50 stands for zero in the data rows.
Here are some rows, each followed by its group. Groups can overlap.
[52 55 29 39 44 64 38 54 59 54 54 51 35 35 58 49 46 52 32 49 68 40 32 68 54 52 53 60 32 26 58 50 60 57 46 41 70 58 54 63 56 56] 0
[47 52 55 39 40 40 56 54 27 36 36 49 47 55 52 43 75 59 46 43 59 68 63 49 66 55 55 31 46 45 60 37 41 52 53 47 44 33 39 53 39 41] 0
[49 54 61 62 41 54 52 33 61 55 65 60 68 48 46 54 51 43 61 42 44 26 43 48 41 56 38 46 58 60 56 50 61 44 59 57 41 70 54 39 65 42] 1
[53 48 67 43 37 52 44 59 42 46 52 39 52 55 51 54 64 42 43 38 59 66 54 48 52 54 56 34 53 55 40 30 52 49 39 46 41 38 38 52 47 44] 0
[43 41 51 63 52 50 68 46 54 42 58 42 37 45 31 56 57 47 62 38 51 44 42 54 57 41 49 56 62 61 43 53 46 41 60 58 46 43 30 60 59 46] 1
[53 59 47 46 50 33 40 66 45 49 47 57 41 53 79 34 55 60 48 57 46 45 64 45 53 51 48 42 40 37 57 37 37 70 58 42 45 48 47 59 55 52] 2
[51 42 63 44 46 65 60 42 53 36 49 57 57 51 37 48 53 67 64 54 51 70 68 55 69 44 58 40 71 34 52 57 58 59 50 52 61 32 60 65 46 19] 0
[54 36 55 65 53 52 65 41 40 46 42 64 67 62 44 56 32 59 60 66 41 51 54 53 50 55 45 35 67 61 60 62 62 41 52 62 42 40 71 61 58 32] 3
[60 66 40 49 66 48 36 72 47 65 47 47 29 41 60 48 35 47 52 63 59 59 40 39 41 36 58 69 42 44 54 61 62 73 31 54 44 66 53 35 40 66] 4
[50 45 54 50 47 46 52 46 45 51 54 65 29 48 48 45 61 59 42 48 56 53 57 57 62 40 48 34 54 43 57 45 54 55 54 40 56 34 36 56 58 37] 0
[45 50 50 55 29 47 44 58 44 41 49 35 53 52 47 55 52 53 39 43 56 58 48 40 54 62 60 35 62 63 49 37 61 40 50 49 57 38 61 64 44 42] 0
[39 61 31 58 45 44 51 50 50 51 50 57 50 26 42 59 54 34 58 41 47 49 37 39 49 50 54 59 44 54 48 56 64 31 56 67 37 57 49 51 75 65] 1
[57 62 38 48 73 52 43 61 55 61 60 56 43 49 47 42 31 48 50 65 52 55 45 49 52 48 39 58 41 46 46 57 41 51 42 48 45 50 59 43 49 55] 4
[42 30 64 34 44 51 49 34 14 25 47 52 59 61 55 42 63 61 50 50 35 63 63 64 58 66 44 40 53 49 48 19 45 63 40 51 43 47 35 47 31 52] 5
[37 46 46 62 43 59 40 51 45 50 56 46 54 66 40 46 55 35 47 55 63 35 43 54 51 52 46 53 52 56 46 47 36 44 50 64 53 52 43 50 43 69] 6
[37 52 51 56 35 49 40 60 40 49 61 41 60 52 44 49 53 44 54 37 48 64 49 48 43 63 49 56 51 54 45 30 58 37 24 61 40 71 35 42 48 63] 5
[46 42 39 62 52 46 66 53 44 42 36 40 48 46 51 58 45 49 63 53 48 47 45 42 60 32 51 59 66 50 55 51 52 48 60 58 48 34 50 48 49 57] 1
[45 39 50 72 48 48 62 54 58 67 49 42 50 56 53 70 47 40 53 50 46 43 36 41 62 42 48 50 73 69 47 58 47 45 60 56 47 45 28 51 59 44] 1
[55 44 47 42 59 50 51 52 49 46 37 55 47 62 47 45 47 62 38 63 59 44 42 59 35 47 54 38 37 51 56 46 22 73 51 44 49 47 49 63 46 53] 3
[46 70 36 46 62 52 45 60 46 40 45 56 55 41 47 51 45 42 59 55 48 66 44 38 53 38 66 55 43 42 40 44 53 69 46 57 58 64 65 54 44 52] 1
[53 35 53 59 37 46 55 34 39 44 59 56 59 64 41 61 47 51 43 48 40 65 62 59 66 59 53 33 63 47 52 40 53 36 41 53 41 33 53 67 47 52] 0
[53 57 50 47 59 57 47 48 45 81 39 47 31 32 51 44 33 52 49 67 62 52 32 36 46 58 50 61 38 53 48 52 55 51 21 44 48 54 60 34 30 59] 4
[56 58 39 36 59 43 41 45 51 57 35 56 41 31 56 24 52 54 43 49 45 26 51 56 31 36 58 61 37 35 67 48 30 72 59 42 57 62 51 55 46 47] 2
[48 31 58 66 40 61 72 46 63 44 52 45 60 55 43 69 40 33 43 47 49 42 37 47 55 61 35 52 54 75 42 54 48 33 48 69 47 41 38 51 59 56] 1
[45 34 74 36 43 38 57 47 27 26 53 57 57 65 60 59 62 55 47 47 39 58 66 50 55 70 39 42 53 58 50 31 42 45 33 54 36 51 26 45 39 54] 5
[47 54 63 51 45 54 50 48 41 53 58 59 55 54 47 50 67 52 66 38 65 44 56 50 58 49 44 49 53 57 54 51 41 40 56 52 56 45 57 44 46 41] 6
[51 60 42 42 58 60 47 52 48 52 55 57 31 39 56 42 55 52 45 58 40 47 55 59 26 40 56 51 42 40 51 57 57 67 55 42 53 69 59 54 47 60] 3
[56 51 57 39 47 28 41 52 48 46 40 54 36 54 60 32 67 60 62 47 41 54 73 59 57 43 56 46 52 41 67 38 32 47 66 45 43 47 41 63 47 41] 2
[57 59 30 43 75 66 48 67 62 66 48 47 36 41 50 55 36 50 45 67 59 57 41 42 47 46 59 66 37 49 48 72 40 50 45 33 47 52 65 35 43 57] 4
[49 37 70 58 53 48 54 60 54 50 57 46 58 71 58 54 69 42 51 28 55 34 58 52 49 47 47 60 62 61 54 62 33 41 70 56 58 45 40 41 59 57] 6
[56 53 47 40 71 48 53 53 43 47 41 49 24 46 51 38 37 64 49 67 60 49 62 47 45 53 54 56 37 46 52 42 43 64 61 32 54 54 51 59 45 48] 3
[79 48 57 49 70 66 47 69 60 71 58 49 36 61 47 65 28 55 44 67 61 65 49 42 36 54 47 50 40 53 44 55 31 68 34 24 55 62 48 41 39 44] 4
[58 33 53 55 38 55 64 47 62 46 44 42 58 62 47 69 51 44 54 50 50 49 44 54 62 50 46 43 62 66 54 55 59 39 44 57 51 45 47 50 59 47] 1
[53 52 58 52 56 45 48 54 46 47 46 51 44 44 46 46 48 57 55 50 58 41 54 61 52 48 48 65 43 39 29 42 45 57 65 55 71 42 41 57 49 61] 0
[68 49 49 56 72 70 55 67 48 56 48 27 40 57 60 58 29 49 36 83 63 46 52 54 30 44 63 57 53 53 39 51 32 49 38 27 46 50 50 51 21 46] 4
[41 67 49 42 54 50 52 43 40 57 55 58 58 29 55 45 57 27 69 41 41 54 41 47 56 39 36 52 40 44 28 55 69 41 60 52 53 58 57 53 47 49] 1
[60 41 66 62 48 48 56 44 30 43 44 36 46 55 57 51 67 53 40 39 59 63 58 69 64 54 52 38 66 52 51 33 41 47 63 40 46 43 28 58 35 37] 0
[39 67 33 48 48 53 47 48 48 59 57 50 38 37 57 41 40 55 49 51 41 51 50 40 36 41 47 55 34 36 61 55 59 50 43 47 52 60 42 43 44 53] 5
[42 54 41 28 40 29 40 41 52 37 43 50 59 45 47 40 54 60 68 44 42 46 69 54 70 52 52 38 60 42 60 50 40 46 55 44 46 48 49 59 56 25] 2
[49 58 48 41 54 50 58 42 51 46 38 52 28 54 58 47 54 69 42 43 51 54 59 70 63 50 64 47 45 40 56 53 48 54 59 43 55 51 52 48 54 44] 0
[55 60 32 37 51 46 40 52 49 53 42 50 43 35 60 34 56 57 42 49 33 31 52 49 39 56 54 56 40 37 68 46 17 65 76 31 56 61 50 47 45 46] 2
[55 38 53 66 44 47 68 51 55 42 55 52 58 59 51 67 60 44 54 54 44 48 51 47 66 51 43 55 56 62 48 55 44 37 58 68 45 34 43 49 54 33] 1
[39 74 33 53 45 47 47 38 62 39 47 62 44 26 38 45 45 37 58 54 51 45 48 49 52 31 60 58 56 44 57 51 55 45 60 73 58 56 63 55 59 39] 1
[54 41 57 47 81 67 44 58 63 64 64 41 43 59 43 69 24 58 36 78 65 53 57 39 25 57 41 51 52 53 51 60 35 66 43 36 51 49 47 45 37 42] 4
[56 42 71 44 39 45 57 36 37 46 64 49 59 54 47 42 69 58 49 31 49 64 61 57 65 49 48 28 59 46 43 21 52 48 65 40 44 38 39 68 53 37] 0
[31 29 59 72 37 50 58 41 65 48 69 65 49 50 37 65 39 34 49 38 55 40 39 35 50 52 39 43 59 63 56 55 41 35 35 70 45 31 47 42 70 50] 1
[45 74 43 62 40 40 67 48 53 46 54 59 53 22 55 40 50 23 62 47 42 59 34 53 39 52 52 45 42 59 35 54 61 37 52 68 56 52 71 52 60 53] 1
[76 50 55 49 61 70 50 53 38 61 48 41 43 60 58 53 40 51 37 72 57 51 54 50 33 47 57 56 42 51 40 50 33 49 39 38 47 56 54 50 30 57] 4
[52 44 53 60 51 61 63 48 62 54 53 49 70 63 44 61 37 44 60 55 41 32 49 35 37 40 46 49 63 75 46 59 58 53 54 57 60 45 57 49 63 49] 1
[43 49 46 50 60 39 34 44 45 57 47 51 43 60 34 54 46 59 50 72 47 58 62 52 49 48 49 48 47 45 45 55 52 47 52 52 64 56 51 52 49 43] 3
[46 58 51 52 54 52 57 58 46 37 47 66 55 42 51 56 55 35 73 54 48 52 57 62 52 47 52 54 37 39 48 53 59 59 45 52 37 52 62 46 53 52] 1
[43 41 54 40 31 40 39 50 44 30 42 45 56 58 46 46 53 60 36 54 49 74 55 55 63 59 48 31 59 44 50 45 59 43 36 48 51 38 55 52 49 50] 0
[63 47 41 26 60 35 44 50 56 57 35 52 35 42 71 33 43 52 48 56 31 25 49 54 49 38 52 59 44 31 60 38 32 73 58 31 56 56 43 57 42 49] 2
[56 36 65 50 53 38 57 43 46 47 51 49 34 67 47 40 64 61 44 62 44 50 57 65 42 52 56 47 37 43 45 53 26 62 49 37 62 44 38 61 47 45] 3
[63 40 54 52 43 63 59 33 49 44 33 57 73 61 44 71 60 56 60 63 34 58 58 57 59 55 43 34 70 59 51 65 60 35 40 61 53 40 63 62 55 31] 3
[44 51 40 59 45 48 54 44 60 54 54 49 55 33 31 60 46 31 63 30 41 38 38 48 46 50 43 50 58 61 45 51 56 30 52 61 54 58 47 50 53 44] 1
[55 49 49 43 48 60 59 56 40 44 47 45 61 42 40 52 41 53 30 51 51 71 50 53 46 59 56 42 41 41 32 46 43 52 32 50 50 55 66 59 43 62] 0
[59 51 55 47 52 50 52 41 29 43 47 47 30 53 46 45 57 68 35 38 54 54 63 47 65 50 49 41 38 49 54 46 45 60 51 37 49 49 48 56 41 52] 0
[48 62 60 47 45 49 40 63 46 62 68 49 46 51 60 44 35 55 60 36 55 47 51 44 39 45 52 71 32 49 52 39 62 50 61 47 44 63 27 41 33 52] 5
[45 65 37 56 51 43 45 52 56 47 53 48 49 39 56 44 47 45 59 49 32 60 37 45 65 40 56 48 44 39 53 49 69 43 60 66 46 55 55 48 72 56] 1
[52 47 37 41 50 48 43 48 53 55 53 39 35 52 60 52 67 58 48 48 57 60 54 50 58 55 53 44 53 43 54 42 47 52 57 45 43 52 43 52 53 55] 0
[47 30 60 52 37 59 49 45 47 39 45 44 52 65 33 60 56 44 40 43 52 46 47 52 51 66 51 62 64 62 52 44 29 44 47 54 55 37 44 49 50 62] 6
[53 47 50 53 45 63 63 39 52 37 45 52 54 55 29 59 56 64 51 61 49 64 58 69 67 50 48 42 57 44 43 49 49 55 51 44 64 22 74 57 44 28] 0
[38 44 58 41 63 30 53 69 42 49 43 48 48 53 49 43 56 55 40 53 54 52 50 38 45 58 49 48 46 46 53 57 66 66 37 41 39 53 47 47 54 53] 5
[63 43 61 50 57 61 58 58 35 48 39 37 53 61 59 49 50 57 52 47 54 55 54 68 67 40 57 38 62 41 53 47 47 50 57 48 58 35 45 54 45 45] 0
[62 46 56 56 50 50 57 49 46 58 46 46 53 57 53 52 49 47 47 36 50 39 36 58 40 44 51 74 43 41 56 56 45 48 61 48 55 43 38 57 39 57] 6
[48 49 51 53 49 45 51 50 44 42 53 56 57 57 36 46 50 47 47 44 46 52 52 47 54 43 56 50 44 54 63 49 48 52 53 61 51 44 45 62 53 52] 6
[54 55 56 55 39 38 48 50 72 51 68 57 73 46 41 51 46 43 64 45 47 50 49 48 55 58 48 43 55 64 48 63 67 42 51 47 56 57 65 45 77 43] 1
[53 54 44 26 45 41 25 46 48 49 37 53 50 56 61 31 56 60 53 40 43 47 58 58 58 52 48 53 42 41 72 54 47 52 47 46 61 56 41 48 55 44] 2
[34 59 42 47 59 61 60 53 49 61 43 69 64 39 64 51 48 35 52 55 49 44 51 55 44 53 59 52 46 44 51 53 50 54 48 55 41 65 66 54 59 50] 1
[49 28 68 44 35 44 69 42 30 36 44 57 68 63 50 46 49 58 50 44 29 68 64 45 55 74 43 30 58 65 53 29 44 43 40 52 42 35 44 42 45 55] 5
[56 68 46 48 60 45 45 54 49 45 33 59 54 44 55 43 54 38 49 55 44 53 49 47 54 46 61 57 38 50 39 49 54 70 52 58 51 47 74 48 66 54] 1
[51 53 54 50 39 51 46 52 53 54 57 48 51 57 45 49 48 35 49 41 55 50 40 45 42 47 46 61 51 56 61 56 41 40 53 63 55 46 45 39 43 61] 6
[53 37 69 52 49 36 48 63 32 57 69 39 72 57 51 53 60 38 50 38 45 53 54 31 31 76 45 49 66 68 43 28 47 38 42 43 45 57 31 44 37 57] 5
[46 28 58 62 39 58 51 47 64 51 54 41 48 54 43 72 57 43 39 38 55 37 38 46 51 51 45 55 59 66 42 49 43 29 40 60 50 41 45 53 60 53] 1
[61 30 73 49 47 49 50 47 47 44 38 54 66 64 30 76 44 50 49 55 37 51 52 35 45 48 49 38 80 69 62 64 49 38 35 59 51 37 47 58 57 39] 3
[31 63 33 49 61 60 55 48 60 54 58 41 63 26 49 47 47 30 55 58 44 53 30 47 49 43 62 60 40 45 39 57 65 47 65 68 55 70 74 48 54 67] 1
[48 58 49 56 41 79 47 40 68 54 59 45 64 46 40 52 40 47 62 40 45 45 37 43 48 42 43 50 53 72 46 65 63 43 50 50 53 60 59 37 58 37] 1
[63 45 42 40 56 67 27 52 63 77 47 44 40 36 62 51 34 41 35 56 56 59 43 52 33 41 45 64 34 44 49 63 43 54 32 39 43 62 49 33 46 59] 4
[48 49 48 63 48 56 52 41 85 60 54 44 55 53 44 59 44 56 62 38 62 51 38 42 41 42 45 52 56 66 43 48 55 36 54 60 62 51 61 41 57 42] 1
[49 59 53 55 44 48 55 55 48 33 48 40 51 58 44 60 46 55 36 34 62 55 51 37 60 65 53 40 70 54 48 42 52 35 47 55 45 41 50 68 52 35] 0
[40 57 49 45 48 55 42 54 47 44 54 59 46 39 53 38 66 45 53 52 55 62 53 46 41 38 47 46 46 45 33 45 49 54 42 52 52 39 55 56 48 63] 0
[55 32 50 43 66 70 51 60 55 72 57 47 44 54 60 70 29 50 27 62 61 55 44 33 33 60 53 60 52 51 47 52 28 58 26 31 52 53 55 40 43 50] 4
[41 33 48 62 44 56 64 46 61 35 51 46 61 52 41 67 56 53 70 50 27 41 42 46 61 41 34 50 64 62 46 52 52 46 64 58 55 37 54 60 44 43] 1
[65 49 55 43 81 67 58 57 44 69 55 49 32 44 59 58 43 46 45 69 63 52 44 47 44 30 35 52 46 38 62 62 48 54 47 32 53 52 62 38 49 55] 4
[45 58 45 34 45 20 38 45 46 51 45 52 49 44 50 30 60 60 55 50 34 52 67 64 66 41 61 52 60 41 74 51 37 54 55 47 46 51 42 53 52 38] 2
[36 58 50 70 50 63 46 38 65 73 62 57 69 42 37 51 45 31 72 59 55 44 41 33 45 43 47 47 60 60 39 58 64 40 51 60 51 55 73 44 54 56] 1
[62 56 40 53 46 44 49 49 67 48 40 52 35 42 50 59 24 34 57 40 56 44 39 53 50 40 59 65 45 58 54 69 53 44 44 65 58 53 52 52 64 68] 1
[42 40 68 54 37 51 59 57 56 42 46 41 53 62 39 47 64 48 37 37 48 57 54 49 52 58 62 46 67 53 53 32 43 42 41 43 53 46 46 61 56 37] 0
[34 51 31 43 36 68 50 47 49 51 49 64 53 31 48 45 43 47 71 50 43 48 51 56 55 51 42 57 38 36 49 71 51 51 45 67 52 61 68 45 55 71] 6
Which 3 groups are nearest to each row below, nearest first, going by the distance to the centre of the group?
[55 56 53 50 51 54 47 44 46 36 42 62 58 50 31 53 66 76 58 45 41 58 67 57 78 48 51 30 56 40 49 54 61 57 54 51 53 30 57 62 59 33] -> 0 3 1
[44 50 21 49 40 44 51 50 65 56 51 46 37 54 67 36 50 43 35 45 60 39 37 52 41 39 57 58 31 46 67 53 53 60 50 40 41 75 40 40 40 78] -> 6 2 4
Which 4 groups are nearest to each row below, nearest first, going by the distance to the group's nearest row?
[61 41 51 72 41 62 49 45 60 32 54 52 49 60 54 78 41 37 51 40 43 42 38 42 49 49 40 54 72 54 35 55 49 41 52 57 57 40 54 39 55 58] -> 1 6 0 3
[43 44 45 42 44 58 36 56 51 55 48 49 45 60 37 52 50 42 41 51 61 63 49 46 45 51 59 63 50 54 53 41 51 40 53 55 53 37 49 46 39 57] -> 6 0 3 1
Which 4 groups are nearest to each row below, nearest first, going by the average distance to the group's rows?
[72 48 55 44 68 26 32 56 49 53 43 57 47 61 59 37 57 62 33 62 46 45 68 61 51 46 50 51 41 40 59 54 27 63 58 31 49 49 42 45 42 35] -> 2 3 0 4
[42 63 37 66 37 54 60 52 51 42 42 52 48 31 39 57 46 39 57 45 41 39 27 50 54 45 43 56 39 58 45 65 74 41 51 57 51 55 60 52 50 59] -> 1 6 0 3
Which 3 groups are nearest to each row below, nearest first, going by the distance to the group's nearest row?
[51 58 38 46 46 44 47 48 50 59 42 48 31 53 60 32 52 54 33 52 46 28 44 52 39 39 62 63 41 43 65 58 64 59 52 41 46 65 44 31 56 63] -> 5 3 2
[74 41 52 48 72 69 43 53 53 77 68 33 44 60 56 62 22 52 28 72 73 57 39 37 28 61 51 46 48 59 56 58 34 60 33 36 53 63 57 45 34 54] -> 4 3 0
[47 64 47 45 51 61 52 65 46 48 55 46 41 48 47 51 49 55 53 41 66 48 45 53 47 45 49 56 48 43 46 45 47 48 53 64 49 50 47 51 48 57] -> 6 0 4
[46 47 48 52 53 66 65 43 44 41 61 52 64 46 55 54 50 52 37 57 53 65 43 63 55 43 58 44 57 41 38 49 45 43 43 54 57 32 58 50 37 33] -> 0 6 1
[40 65 26 47 34 68 46 50 58 52 39 47 40 53 47 51 48 52 44 45 60 26 32 52 55 41 66 60 42 50 60 69 48 49 55 40 51 59 67 58 55 53] -> 0 1 5
[53 46 62 50 50 48 39 55 42 45 53 49 41 51 52 48 62 39 46 50 62 72 51 41 51 61 52 48 61 65 40 43 42 46 49 50 48 42 50 61 50 46] -> 0 6 3
[32 58 56 45 64 36 39 53 35 51 47 42 47 40 64 30 72 43 68 36 47 64 64 33 54 61 53 54 38 51 37 34 70 48 44 54 37 69 31 39 43 66] -> 5 0 1
[50 46 57 46 66 38 50 61 40 42 48 54 48 62 58 39 70 57 43 46 59 53 54 45 51 52 57 49 52 49 58 42 50 62 41 41 49 52 40 45 46 61] -> 5 0 6
Which 3 other groups have their centres nearest to the centre of group 2, nearest first?
3 0 6
Which 3 other groups have their centres nearest to the centre of group 3, nearest first?
0 6 1
Which 3 other groups have their centres nearest to the centre of group 1, nearest first?
6 3 0
Group 2 spreads out most along one direction. Which 3 other groups' directions of most spread are closest to that one, closest first?
0 3 5
Which 3 groups are nearest to each row below, nearest first, going by the average distance to the group's rows?
[57 44 65 39 37 55 42 56 39 48 52 40 55 50 39 65 53 44 31 40 64 64 46 47 59 60 56 33 62 58 39 31 43 40 39 53 50 42 33 63 46 47] -> 0 6 5
[42 67 48 57 53 37 61 51 62 49 59 64 72 23 60 45 51 34 75 32 34 50 34 55 56 58 47 51 43 53 30 57 66 41 52 67 40 57 57 37 57 55] -> 1 6 5
[52 39 68 43 41 58 58 41 55 51 56 42 56 56 51 47 61 48 48 36 49 63 54 55 69 51 56 37 70 44 55 29 50 55 51 53 53 52 51 57 49 36] -> 0 6 5
[43 30 64 40 43 49 56 46 25 31 41 64 63 59 61 45 61 60 42 50 35 54 64 51 57 67 53 42 47 49 45 17 46 55 45 44 32 46 45 43 39 61] -> 5 0 6
[67 53 55 34 73 38 45 59 54 56 42 64 40 46 57 43 44 62 45 54 46 37 70 57 35 58 56 58 45 37 50 43 26 81 59 31 54 59 45 57 40 38] -> 2 3 4
[50 54 54 47 42 47 39 51 42 34 54 42 49 59 47 56 54 39 35 41 49 62 50 46 60 59 58 41 59 54 49 30 54 35 42 57 49 43 53 69 53 38] -> 0 6 5
[40 38 57 65 52 55 58 51 62 41 59 43 52 56 42 65 41 32 57 35 49 51 38 46 59 43 46 55 73 76 44 48 36 29 56 57 42 38 34 55 62 49] -> 6 1 0
[47 59 46 46 65 61 37 62 48 70 56 41 43 38 53 48 30 44 38 56 59 65 38 33 41 38 50 56 33 47 52 61 46 54 33 46 46 59 56 36 40 58] -> 4 6 1
[48 56 50 33 55 51 48 50 48 70 54 66 41 42 53 44 54 56 49 71 49 44 63 57 29 39 63 48 36 37 62 42 41 62 62 40 57 48 47 57 42 52] -> 2 3 4
[59 47 38 31 41 52 50 51 57 51 52 54 47 39 52 34 51 57 35 45 51 41 50 67 50 54 53 56 38 21 49 50 49 62 58 41 44 59 62 54 54 49] -> 2 0 6
[40 63 43 57 50 48 43 62 55 47 57 51 50 37 54 35 66 55 59 38 51 52 56 54 61 42 48 41 47 42 48 44 61 45 52 57 59 39 57 53 43 50] -> 0 6 1
Group 6 spreads out most along one direction. Which 3 other groups' directions of most spread are closest to that one, closest first?
1 4 0
Which 4 groups are nearest to each row below, nearest first, going by the distance to the centre of the group?
[61 62 51 32 46 32 39 64 37 58 45 53 49 48 59 38 52 61 57 43 42 51 65 58 56 48 54 45 52 36 62 49 35 59 53 35 62 54 54 53 47 39] -> 2 0 3 5
[41 41 45 64 58 67 56 46 70 66 53 47 65 46 37 60 40 38 69 53 57 34 42 35 45 48 39 56 63 65 41 57 54 35 49 57 41 55 58 28 55 33] -> 1 6 3 4
[62 53 48 51 42 47 58 41 40 41 48 56 45 45 68 28 71 55 48 38 52 67 65 67 62 49 54 38 55 29 47 40 50 52 40 44 43 48 43 56 59 53] -> 0 2 5 3
Which 3 other groups have their centres nearest to the centre of group 4, nearest first?
3 6 1
Group 3 spreads out most along one direction. Which 3 other groups' directions of most spread are closest to that one, closest first?
0 2 1
Group 1 spreads out most along one direction. Which 3 other groups' directions of most spread are closest to that one, closest first?
6 4 0
Which 3 other groups have their centres nearest to the centre of group 0, nearest first?
3 6 5
Group 0 spreads out most along one direction. Which 3 other groups' directions of most spread are closest to that one, closest first?
5 2 3
